In the data rows, the value 128 means zero.
Here are some points, one per row:
[131 146 132 119 178 140 108  88 211 121  84  81 127 183 126 174  85 135
 167 160  39 167 185 163 150 127  60 116 119  82 122 144 100 126 108 112
 143  95 115 117 184  41 149 204]
[ 97 137 230 185 174  93 202 119 149 137 173 100  67 156 134 165  80  77
 163 175 128 135 138 116 109 106 126  95 178 123 130 221  85  93  95 123
 104 121  93 115  93 105 110 173]
[ 98 121 130 219  92 166  83  59  95 138  58  96  44 102 111 232 170 147
 151 122 104  71  97  67 107  90 139 111 165  94 121 155  70 141 191  95
 204 102 118  93 125 181 164 108]
[202  61 185 145 151  94 172 112 112 180 150 130 159  87 189 150  69 129
 100 171 132 100 131 151  38 175 142  61 114  66 104 107 107 136 158 110
 131 114  91  78 148 158 254  78]
[183 183 140  87 122 179 116 138 148 151 150 162 113  82 162 176  72  80
 138 121  80 152 132 190  70  92 110 192  65 150 142 186 118 127 116 142
 178 173 136 143 114 172 109 185]
[111 156 122  87 118 140 126  72 153  75  46 205 121 170  64 147 161 138
 170 163 177 164  96 127 117 153 197 119 135 116 125 127 108  86 160 104
  76 147 162 124 113 159 152 162]
[ 82  54 144 119 148 110 139  73 160 164 141 114 190 150  59 126  26 115
  61  93 209 126 166 128  95 161 124 116 181 135 113 140 114 137 174 137
 147  95 136 195  77 155  86 206]
[ 81 133  90 130 177 116 117 181 106  65  77  78 178 136 159 101 135 141
 127 139  96 197 118 137 146  89 129 106 127  99 172 189 162 168 118 139
 128  62 156 115 154 123 134 124]
[148 131 200 123 118 141 153 140 122  84 159 178 117 115  69 112 137 123
 117 169 147  84  98 138 159 158  72 155 154 115 158 180 151 161  89 138
 145  72  92 184 170 187 129 153]
[ 80  82  73 110 143 172 136 178 207  96  98 173 123 131 145 189 125 112
 138  84 146  21 144 142 158 144 110 175 158 189 127 174  97 122 164 191
 106 187  81 126 121  74 139  51]
[ 62 162 152 157 128 161  78 133 104 182 174 178  90 128 127 143 141  72
  63 194  84 139 199 127 173 170 187 178 173 102  90  97 154  67  95 150
  78  92 143 140 175  84 150 120]
[ 87 143 148 142 132 127 119 186 109 100 138 125 114 167 187 147  96 100
 160 106  85 127 135  54 125 163 199  90 154 111 136 105 153 127 111 122
   6 233  73 111 108 209 126 246]
[ 84 170 149 118  89  94 124  92 157 172 106 149 105 141  81  82 180 117
  76 175 187 141  92 197 154 109 139 115 103 102 136 173 103 197 111 200
 100 118 171 102 154 170 153 200]
[ 99  74 141   0  60 161 160 226   0 153 182 116 127 104  12 151 137 226
 167 172 135 221 222 191 156  79 141  68 156 114 119 174  99 151 187 111
 162 217  89 105 131  16  84  60]
[100 117 130 205 215 113  84 124 175 130 171 148  61 153  75  86  94 159
 154  81  95 106  91 158 138 123 193 153 113 153  89 141 122 163 130 101
 151 174  44 123 151 127 184 111]
[ 79 115  92 131 211 136  99 133 137 141  89 156 136 147 142 104 122 137
 147 127 151 113 180 178 145 135 159  82  70 163 139  60 149 134 106 157
 203 116 143  79 101 227 115 156]
[127 158  98 127 158 168 192  54 171 107 202  99 122  94 178  88 199 100
 156 104 153  82 219 122 123 180 132 106  89  58 114 136 127 168 201 124
 154 104  72 151 158 126  99 100]
[121 197 134  61 132 111 166 117  55  93 147 121 143  83 187 132 130 181
 142 117  82 127 137 157 132 178 102 128 141 187 199 149 146 141  46 104
 125 115  58  73 127 137 141 101]
[194 130 124 132 172 123  87 163  80 122 141 114 133 162 128 134 185  44
 140 137 145 160 123 186  95  52 154 156 128 155 114 146 151 136 181 167
 101 117  92  73  33  54 193 117]
[138 152  87 144  95 142 107 172  80 194 177 153 140 179 157 125  84 125
 131  79 206 154  87  63 191 173  88 196  66 106 164 152 103 148 123 107
 152 171 143  47 100  93 224 159]
[120  75 145 111 145 133 128 190 106 117 140 128  93 153 125 109 197 114
  96 132 136 119  99  87  94 100 176 109  85 176 114 132  48 107  78 148
 166  29  63 111 149 188 124 127]
[ 96 140 166 124 157 111 142 205 140 145 164  68 188  89 123 197 181  99
 155 120 153 182  36 148 103 251 111 143 110 135  19 168 147 164 134  85
 137 111 183 119 110 158  96 148]
[113 149 179 175 126 152  91 187 132  82 153 102 137 213  86 130 115 115
 127 157 161 106 120  81 130  93  85 126  67 117 101  85 125 103  91 109
 192 157 173 140 101 108 117  16]
[149 132  54 157 209 154 222 131 154 186  84 131 100 147 119  62 184 135
 107 141  68  82 215 127  79 178 103  92  79 104 192 222 140  98 131 125
  80 141 194 143 119   0 133 155]
[129 122 153 123 161  72  66 121 148 142 107 139  69  87 116  57  82 116
 165 150 168 115 107  98  93 115 112 151  63 119 148 167 162 158 157 165
  95 114 118  77 130 129  24  56]
[101 127  74 159  44  87 122 137 157 181 105 184 174 119 251 109 162  68
 166 168 206 123  86 158  81 106 114  73 149  88 158  76  81 113  58 108
 182 166 131 128 142  29  59 149]
[ 81 157 177  91 238 181 114 152  35 151  93 178 126  88 206 106 107 169
  80  67  96  72 104 126  16  36 151 172 135 167  65  92  53 145 198  72
 173 104 177 141 199 116 141 222]
[139  81 138  94 137  94 137  70  80 131 109 180 125 144 179 196 150 118
 113 181  95  99  72 121 191 156  68 170 101 156 120  94  88 127 121 121
  76  86 123 153  85  56 151  81]
[103 129 149  76  79  37 195 148 112 118 122 132  71 112  97 130 109 178
 114 119  36 204 186  82 135 167 170  96 124 133 126  94 152 157 173 109
 191 180 206 124  99  78  66 103]
[133  91 130  72 131 122 122  60 186  70 124  37 143 153 135 139 137 121
  36 106 114  90 110  77 124  83 178 153 164 123  70  43 233 154  72 135
 141 138  81  20 126  16  87 192]
[111 102 126 109 129  88 155 159 159 144  78 104  79 154 144 127 172  79
 117 133 105 108 111  93 152 160  91 200 171 156 184 163 132 179 171  55
 174 151 129  81 129 194 124 134]
[135 100 184 158 108 109 113 138 132  87  96 179 107 113 200 162 116 136
 152  95 165 186 192 126 155 139 138 166 141 111 196 109 170 131 180  78
 142  46 117 199  90 100 163 142]
[188 117 124  81 128 115  78 128 222  46 142 109 127  71  22 169 119 122
  78  80 117  76 132  81 109 117 183 157 156  70 222 143  96 140  68 143
 144 160 175  74  82  94 167 200]
[168 124 179 162  80 206 106 119 133 139 127 130 145 132 118 151 109 183
 104 102 165 120 191 121 103 105 119 145 108 118 146 150 140 119 139  78
  17 122 152 102 126 146  89 115]
[102 100 175  68 175 189 151 167 153 143 108 190 132 148 122 135 133  90
 118  75 158 130 114 127 155 119 100 145 139  35 128  99 136 126  73 117
  83  92 149  80 169 185  99  44]
[131 161 174 146  74 166 160 101  83 112 107  91 156 146 129 149 121 149
 160  99 151  92 121 189 148 144 149 155 162 180 146 164 133 127  69 175
 175 127 122 122 102 129  47 158]
[ 93 177 162 161  60 164 150 154 238 103 129 147 185 128 201  95 111 155
 148 184 140 120 131  61 139  56 162  48 108 154 181 111 146 161  86  62
 122 147 167 194  98  99 138  55]
[112 118 180 112 134 125  85 116 124  85 104 158  78  97 173 115 147 122
 119 104 128 173 126  27  99 147  79 111 168 185 161 132 149 110 166 231
 149 139 117 117 101 155 129  76]
[160 115  83 156  59 163 143 209 178 136  72 162  76 124 120  87  61 165
 144 137  72  92  75 153 128 183 142  74 125 128  48 172 145  97 127 140
 136  29 127 121  95  59 145 141]
[167 129 144  98 145 122 124  59 111  72 154 177  84  76 194  86 115 122
  44 103  87 144 103 186 147  79 107 144 111 175  57 197 129  66 132  92
 142 208 186 149 183 141 148 114]
[142 105 175 113 130 131 185 112 144 121 119 165 118 161  91  63 133 152
 226 107 139 183 126 103 170  92 146 154 140 153  85 141 161  81  72 143
 190 138 109 173 146 145 194 160]
[ 85 145  92 154 137  92 130 150 186  82 146 126 194  36 111  78 168 156
 119 115 159 162 133  96 141  90  58 154 181 112  41 125 122 131  64 137
  95 134 127 155 116 135 179 140]
[150  44 136 155 129  98  90 121 190 194 152 134 208 153 158 165 163 181
 160 101 115 169 131 120 163 108 199 179  90 115 125 182 142  65 119 149
 137 114 127 126 180  94  69 117]
[183  67  55 173 161 167 122 111  86 124 172  75 124  88 162 132  65  79
 128 176 171 200  94 136 226  88 194 122 178 156 102 142  83 188 159 154
  77 122 179 129 116 139  95 118]
[110 125  52 128 153  95  96  99 118  59 183 197 225 106  57 159 119  77
 152 107  62 140  93 127 141 115 146  65 111 103 188 135 123 121 158  58
 134 118  94 117 166 113 133 100]
[150 129  83  52 187  93  39 132  77  97  84  65 163 136 127 167  14 158
 150 209 196  76 176  94 173 154 120 161 174 113 173 139  91  87 115 159
 142 163 147 210 185 160 120 109]
[150 156  82 212 113  95 115 135  47 122 188 198 163 105  30 138 101  63
 134  84  96 135  53 110 172 106  42  55 159 105 234  57 133  78 160 130
 162 102 113  75 171  63  40 217]
[ 60 135 137 189  87 114 159 143  92 107  71  96  64 135 123 143  59 123
  60 108 181 108 118 202 183 118 131 121  84 118 159  97 183 178 156 145
 133 144  90 160 174  88 186 121]
[108 126  89  93  24 145 131 150 194 152 137  68 129 121 122  61  77 125
 151  72 110 151 141 191  84 158  96 132 127 172 149 111  86  76 160 170
  83  71 132  64 184 130 207 135]
[189  92  61 130 111 105 152 167 103 116 145 129  52 152 115 110 127 128
 179  96 143 106 139 144 126 117 118 182 183  77  96  61  99 139  71 113
 135 113 135 154  98 196 128 148]
[141 195 197 156 150  89 150  50  93 140 133 108 162 105  88  94 146 138
 180  71 163 141 141  95 131 182 168 135 131 170 138  70  74 130 113 184
 111 111 156  97 136  63 169  59]
[103 121 127 117  86 158 107 145 188 157 152  76 133 126 100 122 102  75
 111 146  97 111 127 156 100  93  87  84  88 214 160  37  97 171  35  35
  89 159 147 255  83 107 133  78]
[210 161 121 169 126 103  82 156 160 212  98 126 138 150 104 117 176 190
 105  73 132 120 123 105  79 135 138 120 155 177 153 104 135 169 133  91
  79 155  94 193 177 135  94 104]
[198 120 173 156 119 134  82 158 134 186 128 139 209 142 164 131 168  46
 171 177  53 137 217 188 180  94  51 118 212 146  64  78 188 192 193 173
 162 169 172  51 130 172 171 120]
[ 98 103 130 138 136  68 147  83 113  90  94  76 110 108 138 139 153 110
 157  69 130 146 113 208  54 104 115 235 124 116 124  65 133  68 150  59
  69 122 175 127 143 118  95 104]
[154 102 127 128 147 159 162 116 142 101 212 120  79 132 134 115 141 163
 168 216 152 111  94 190 121 167 128 133 111 175 191  58 167  84 166  98
 114 128 215  93 150 177  92 166]
[130  74 111 136  72 123 215 119 101 129  74 134 136 149  91 175 129 137
 113 145  79 175 175 106 105  94 101 111  51 137 112  93 114 147  97 215
  75 184  84 127 162 232 124 154]
[124 113  96  56 150 150 114  73 127 214 107  85  99 136 127 167 154 105
  96 119 202 155  46  83  95 119 116  34 171 157 157 127 255  74 132  92
 148 145  90 153 155 143 179 121]
[ 90 168  55 162  80 102 147 122 121  99 209 181 164 166 110 167 125 193
 114 233 168 105 176  95  32 106 114 212 144 179 104 145 170 149 146 148
 139  85 125 119 134 157 163 145]
These points spread out most along one direction. How far along it is each point below, from 0 to 99? 50 is the average, and the first point above lies past it. One standard deviation of the points above along it is 16.
[133 112 106 118 108 164 163  59  33 136 119 132 157 113 138 143 110  62
 146  64 120  86 144  72 131  97 163 143 102 163  67 172 127 186  89 139
 104 131 226 201 175 110 115 127] 46
[170 191  59 207 162 140 165 109 138 134  73 153 110 125 105 151 135 137
  77 155 134 237 114 159  90 191 165 180 161 100 142 108 108 127  71 140
 173 151  84 153 108 134  81  61] 52
[140 180  80  74 125 147 153  82 125 195  97  99 177  87  77  47  25  90
 131 196 144 114 136  80 184 107 139 176 149 128  83 145 129 105 159  50
 115 102  66  98  76 196  81  98] 48
[142 128 116 174 105 104 151 143  84 131 105 116 181 175 107  88 127 143
 104  64 119  55 150 186  99 148 106  99 156 120 117 177 177  78 120 143
 120  81 156 123  96 197 153  59] 44
[ 74 151 112 126  78 134 123  94 134 152 206 105 163 184 203 109 120 171
  82 100  58 136  73 116 143 104 118 138  99  57 194 135 108 122 148 152
 143 169 115 190  90 185 122  82] 53
[154 133 141 126 111 114  95 151  76 122 124 136 119 113 140 130 205 165
 130 100 175 121 212 137 157 133 106  82  59 126 119 144 131 134 114 100
 110 110  89 202  83 122 112 226] 54
[131  91 101 195 129 138 119 127 113  94 115 101 104  53 122 153 126 191
 113 144 175 156 114 123 139 145  65 111  65 104  75 131 175  96 109 138
 109 155 133  95 115 173 123 128] 44
[210 215 129  97 148  86 195 230 185 102 122  73 135 104 139 177 173 124
  88 114 154  79 107  90 210 100 181  94  87 124  87  90 113  80 190 154
 151 105 138 145 162 149 136 134] 46
[129 162 138  77 173 174 159 117 132 138 111 125 125 123 119 109 127 142
 185 156  91 120  32  96  89 143  98 176  96  75 113  86 157 131 190 225
 110 115  92 222  92  71 119 142] 48
[127  27 180 183 137 185  45 142  77 162  87  75 164  68 136  23 223 166
  94 210  30  84 111 134 134 145 172 150 157 108 168 101  74 118 153 105
 182 163  98 105  89 135 176 158] 43
[112 178 125  74 165 110 117  80 185 151 167 159 100 169 160 168 141 243
 132  92 106 120  95 164 181 123 120  60 181 140 115 115 104 162 119 165
  83  99 149  98  79 160 101 134] 46
[167 171 144 111  67 149  51 121 140  60 111 117 162 230 166  87 173  83
  94 144 148 152 109 126 117 206 112  82 117 141  74 137  73 127 154 106
 108 168 103 148 150 113  72 104] 56
[117 126  89  85  75  70  83 112  77 139 194 124  43 102  95 109 155  90
 154 110 109 108 182 126 102 142 159  68 119  81 108 137 155 112 112 167
 122 117 156 165 126 140 108 105] 60
